In the data rows, 128 means zero.
Some points, one per row:
[ 97 181 128 139 121  99 154 118 119 152 163 191]
[141 133 120 151 142 116 145 102 144 137 137 114]
[104  43 141 128 116 143 110  96 127  85 139 156]
[123 189 155 120 141  81  94 135 135  80 126 131]
[163  81 164 121 133 174 101 116 144 119 130  62]
[143 125  56 157  77 160 154 210 129 220  99 127]
[146 126 171 125 169 131 114 120 156  88 138 102]
[191  99 151 126 149 153 103 123 145  91 135  57]
[125 133 119 160 128 127 112 121 129 127  92 125]
[119 156 146 115 137 102 148 130 164  78 129 194]
[120 183 170 121 177  83  89  90 179  60  88 140]
[241 174 130 133 126 100 129 137 114 164 143 184]
[113 173 110 135 111 100 115 158 109 160 125 158]
[ 95 168 143 133 115  86 110 160 125 148 127 141]
[123 126 145 120 153 101 101  97 167 135 124  99]
[141  80 131 123 123 127 103 105 126 108 142  92]
[ 94 169 183  86 126  70 127 111 110  62 153 173]
12 more points follow, each with its number after it:
[147  82 149 125 132 164  97  71 114 116 138  74] 0
[121 156  69 183 100 129 147 243 122 190 125 136] 1
[135  50 137 109 127 175 111  94 122 104 183 117] 2
[168 131  73 160 105 149 108 165 144 186 138 115] 3
[110 185 168 113 172  37 151 100 171  68 148 169] 4
[116  98 129 129 145  91 127 123 146 143 144 132] 5
[141  99 122 137 137 135 138 111 145 121 158  97] 6
[130 157 161 126 194  83 129  77 168  79 130 143] 7
[123 121 106 148  72 190 176 186  97 154  79 135] 8
[126 125 114 135 104 178 172 195  93 156  82 124] 9
[137  92 125 122 139 147  95 115 101  91 118  98] 10
[138  78 159 142 144 164 105 132 156 108 115 109] 11
Which two of these numbered points are nearest to each point below, looking only along the 4 directions in which the first points spread most? Their numbers follow each, nearest first.
[116 106 154 112 145 150 114 106 129  96 107  90] > 10 11
[142 113  95 129 100 169 132 165  94 157  88 132] > 9 8
[132 119 127 131 158 110 112  95 183 100 123  70] > 11 10
[ 94  69 141  96 143 175  87 123 141  52  87 101] > 11 10
[162  34 136 123 137 192 105 123 121 124 111  61] > 0 11
[156 143 160 106 194  52 112  67 171  75 148 134] > 7 4
[131 157  89 139 119 100 139 149 117 165 132 120] > 9 3
[122 127 155  77 185  86 114  68 157  59 134 142] > 7 4
[111 163 110 123 113  96 140 125  90 138 130 180] > 5 9
[123 168 115 149 112 101 153 164 112 150 115 143] > 9 5
[112 217 153 139 156  53 149 124 158 147 132 152] > 4 7
